(in the rows, 128 means zero)
Named moves (each a turn or a mirror), then the moves between two rows, first move first; the first pair answered
Z234:
[170 107 145 141 118  89 104 160 157  90 109 129 136 113  95 133 113 135
 155 148] |-> [165 129 154 135 113  79 100 141 121  85 129 126 126 136 103 126 128 118
 173 135]
[156 140 135 127 136 143 172 134 161 161 114 125 153 112 175  96 133 137
 100 140] |-> [158 172 149 129 127 129 163 101 117 149 138 120 132 154 177  94 156 109
 117 132]
[144 129 163 117 149 103 173 117 158 181 116 116 127 142 128 131 142 131
  92 139] |-> [147 139 166 112 149 100 167 111 133 174 128 111 126 156 132 125 145 119
 101 137]
Z751:
[127 141 143 121 112 101 167 113 108 125 165 122 118 159 142 120 155 110
 147 195] |-> [118 136 119  99 102 135 173 116 144 135 149 132 123 149 138 119 175 123
 118 203]
[ 95 117 130 122  88 126 100 149  98 115 187  92 125 116 103 128 114 160
 118 109] |-> [ 97 129 128 119  83 133 104 144  91 116 197  89 126 125 103 121 120 151
 118 115]
[ 85 170 121  89 121 163 150 129  94 126 126 108 126 162 103 114 176 186
  48 121] |-> [ 75 133 120 106 136 152 142 168 126 128 101 107 141 128  92 139 126 215
  48 122]
[130 125 134 100 138 170  99  83 145 131 135 130 124 127  82 157 132 109
  99 130] |-> [132 111 132 113 138 158  98 101 150 134 122 131 130 114  78 167 111 118
 104 132]
Z489:
[116 165 125 101 128 154 181 135 148 164  97 141 149 109 143 115 132 143
 102 132] |-> [169 156 135 115 133 163 155 117 161 152 122 112 123 109 142  99 150  89
 127 144]
[ 90 132 128 113 161 122 125 126 104 104 108 141 131 129 124 138 134 161
  88  86] |-> [157 115 145 144 186 114 125 134 147 119 101 117 127  97 143 120 103 117
 115 119]
[116 116 101  96 109 145 140 125 157 134 139 118 123 115 121 145 138 138
  94 109] |-> [132 111 109 112 126 134 152 136 172 144 124 107 124  89 132 142 112 128
  97 116]
Z157:
[ 65 176 137 118 109 107  98  88  40 105 148 135 116 180 108 155 150 155
 133 100] |-> [194 176 170 165 148 109 120  75 101 160 135  87 125 120 172  89 114  65
 160 148]
[125  74  93 118 101 170 113 169 178  98 108 106 124 116 109 180 143 153
 122 129] |-> [159  73  96 130 109 166 121 163 196 115 102  90 121  99 125 163 136 131
 128 139]
[158 130 158 137 147 122 133 130 123 141 112 120 141 103 139 125 117 113
 127 132] |-> [102 130 140 118 136 116 121 129  98 123 114 143 141 129 116 151 130 150
 117 112]
[120 111  93  99 148 137 162 115 146 149 146 123 156  89 124 105 156 139
 105 154] |-> [116 109  91  96 141 137 166 122 136 142 145 134 160  96 119 107 161 143
 105 151]
Z590:
[114 146 101 126 142 130 155  99 158 180 115 117 113 133 176  95 171  79
 169 134] |-> [130 132 121 151 149  87 143 118 144 160 120 107 108 124 162 109 128  73
 200 134]
[103 107 111 116 128 123 128 152 125 143 120 139 150 118 115 153 126 163
 123 117] |-> [122 101 103 115 134 140 123 145 146 145 118 136 145 108 115 154 134 151
 121 125]
[110 108 127 178 108 161 150 172 153 151 104 125 159 117 155 133 102 154
 123 117] |-> [113 106 125 175 112 159 147 167 156 145 102 130 159 121 152 136 101 153
 127 111]
Then:
(2 to 3 moves a pair)
[110 169 112 101 117 156 151 124 118 162 115 129 151 124 150  98 145 104
  93 125] |-> [ 80 136  93  94 105 164 109 125 120 118 136 131 134 135 105 144 147 114
  99 104]
Z751, Z489, Z157
[ 91 130 122 107 112 129 128 121 112 110 132 133 122 153 108 151 135 155
 106 108] |-> [128 121 125 121 128 142 153 131 163 154  99 125 146 111 136 120 112 147
  94 133]
Z489, Z590, Z590
[104  79  97 109 119 148  86 136 172 102 136 131 110 128  84 177 140 143
 123 125] |-> [ 85  80 120 136 137 108 112 169 144 108 108 142 136 115  90 173  92 176
 120 124]
Z489, Z590
[184 117 145 183 128 130 108 173 129 136 106 134 166 117  98 165 124  73
 172 149] |-> [102 163 112 119  97 169 146 158  87 147 102 165 175 161 104 165 187 132
 113 120]
Z751, Z751, Z489
[153 135 143 140 136 122 187 146 140 170  91 121 146 105 179  82  92 130
 106 166] |-> [121 174 149 111 109 124 164 100  60 127 149 133 109 178 161  98 154 108
 121 139]
Z234, Z489, Z157
[156 129 111 111 122 178 154 119 201 153 104 117 135 109 142 104 141 120
 108 145] |-> [138  97 129 138 140 136 140 156 199 136  94 123 148  86 122 135  86 151
 127 141]
Z157, Z751, Z157
[ 54 159 120 120 116 119 144 150  99 128  95 118 120 120 105 148 124 180
 153 112] |-> [108 149 106 104 109 170 112 108 146 119 131  99  82 136  92 142 180 110
 166 118]
Z489, Z489, Z751
[115 129 122 140 146  83 135 159 118 100 131 130 142 135 131 146  69 175
 154 109] |-> [129 131 130 147 140  79 116 142 102  88 156 119 120 149 132 148  79 140
 177 109]
Z234, Z489, Z157
[ 84  65 101 136 112 101  71 163 141  83 118 116 104 127  43 197 109 162
 150  92] |-> [138  72 119 154 122 100  56 140 133  77 152  96  80 140  54 183 118  94
 181 106]
Z489, Z489, Z234
[ 79 156 151  83 120 129 171 125  54 162 135 172 163 140 161 112 147 146
  99 108] |-> [156 160 154  95 122 144 160  96  77 174 151 143 138 127 181  83 169  72
 132 134]
Z157, Z489
[ 72 136  97  86  99 160 104 104 109  97 157 152 102 183  93 164 184 146
 108  97] |-> [189 156 139 126 118 149 124  74 123 128 175 107  87 154 152 101 170  47
 146 139]
Z234, Z157, Z234
[182 152 117 144 138 150 139  85 145 186 148 123 124 127 178  61 157  76
 119 156] |-> [ 82 126  75 107 124 171 137 127 170 179 112 159 150 127 137 117 152 184
  61 128]
Z489, Z751
[157 110 135 149 127 145 124 144 165 152 101 111 151 104 145 122  80 148
 131 155] |-> [163 132 165 165 122 116 117 121 109 134 130 102 138 128 157 108  81 119
 166 147]
Z751, Z234
[ 98 122 168  98  93  97 155 110 100 128 123 122 113 146 111 152 131 120
 141 114] |-> [140 108 176 116 114 108 161 121 145 160 103 105 129 103 131 133 108 108
 145 134]
Z157, Z234
[141 187 135 106 110 150 132 104  65 131 153 133 117 160 151  88 154  85
 135 145] |-> [ 97 157 104  85 111 184 155 150 127 154  99 153 155 127 144 109 142 166
  75 144]
Z751, Z489, Z157
[ 52 117 129 136 127 119 128 148 108 117  72 153 147 123 134 152  92 210
 105 116] |-> [108 133 152 154 140 118 159 139 125 155  59 131 157  95 182 101  80 180
 107 147]
Z157, Z590
[103 136 137 140 116  98 105 117  69  89 162 132 117 161 104 150 121 112
 161 110] |-> [176 151 136 130 131 134 129  92 127 134 154 114 116 137 140  97 149  57
 149 138]
Z751, Z157
[ 80 103 121 153 108  97 104 158 113  92 129 128 153 120  76 180  94 131
 143 134] |-> [126 150 118 128  91 140 116  92  96 119 163 121 119 157 104 133 178  60
 136 142]
Z489, Z751, Z751
[113 138 133 113 122 142 109  98 107 105 156 136  98 160 129 135 153 106
 127 112] |-> [ 95 129 126 107 118 139 106 108 114  98 154 138  99 158 116 145 144 121
 121 108]
Z751, Z751, Z234
[110 132 114 141 102 174 140 148 169 193 104 170 153 101 159 131 189 122
  88 130] |-> [162 157 146 172 109 150 144 133 134 193 121 149 141 109 188 100 178  65
 122 144]
Z234, Z489, Z489
[135  66 116 141 126 123  74 142 143  83 110 134 146  98 113 180 128 121
 148 125] |-> [ 85 107 105  95 103 156 102 117 113 103 110 156 148 136 122 167 177 147
 101 108]
Z751, Z489, Z590
[ 92 101 117  94  83 199 113 117 157 109 170 151  86 186 103 211 114  83
  83  75] |-> [101  61 133 120 102 174 105 158 175  99 146 146 104 147  90 233  59 100
  94  77]
Z234, Z751
[131 104 120 143 108 120  81 128 161 123 138 129 119 113 101 149 147 113
 143 126] |-> [135 113 143 169 116  85  99 139 128 122 133 121 127 116 113 137 108 111
 159 124]
Z489, Z489, Z751
[ 96 141 137 148 113 103  91 139  80  81 142 145 118 143 103 168 123 168
 141  97] |-> [129 149 103 113  98 181  95 105 132 105 149 141  99 147 111 143 190 136
 112 110]
Z751, Z590
[141 146 121 103 118 150 137 101 119 146 146 123 116 145 140 111 177  96
 124 127] |-> [177 109 133 148 136 120 117 134 141 137 130 109 119 108 133 126 119  91
 148 144]
Z590, Z234, Z751
[109  86 156 150 131  97 158 172 150 127  88 143 198 115 108 149  78 147
 108 147] |-> [137 139 148 115 100 136 136  87 104 110 163 135 139 197 119 121 186  62
 124 142]
Z751, Z489, Z751
[116 174 151 127 120 102 158  79  53 139 146 124 119 156 138 118 162 111
 121 128] |-> [139 113 126 141 144 122 171 131 163 179  82 119 156  77 142 125 110 144
  87 152]
Z157, Z234
[141  68 124 150  92 110  63 120 108  57 208 114  79 164  53 212 149  82
 190 116] |-> [215  61 142 179 115 116  82 120 154  95 190  83  85 122  89 172 125  32
 203 150]
Z157, Z234, Z751
[155 129 149 148 140 109 158 146 153 152 109 115 138 104 157 101 101 126
 138 144] |-> [117 161 146 121 114 109 143 108  88 121 150 133 112 162 149 108 155 117
 147 120]
Z234, Z489
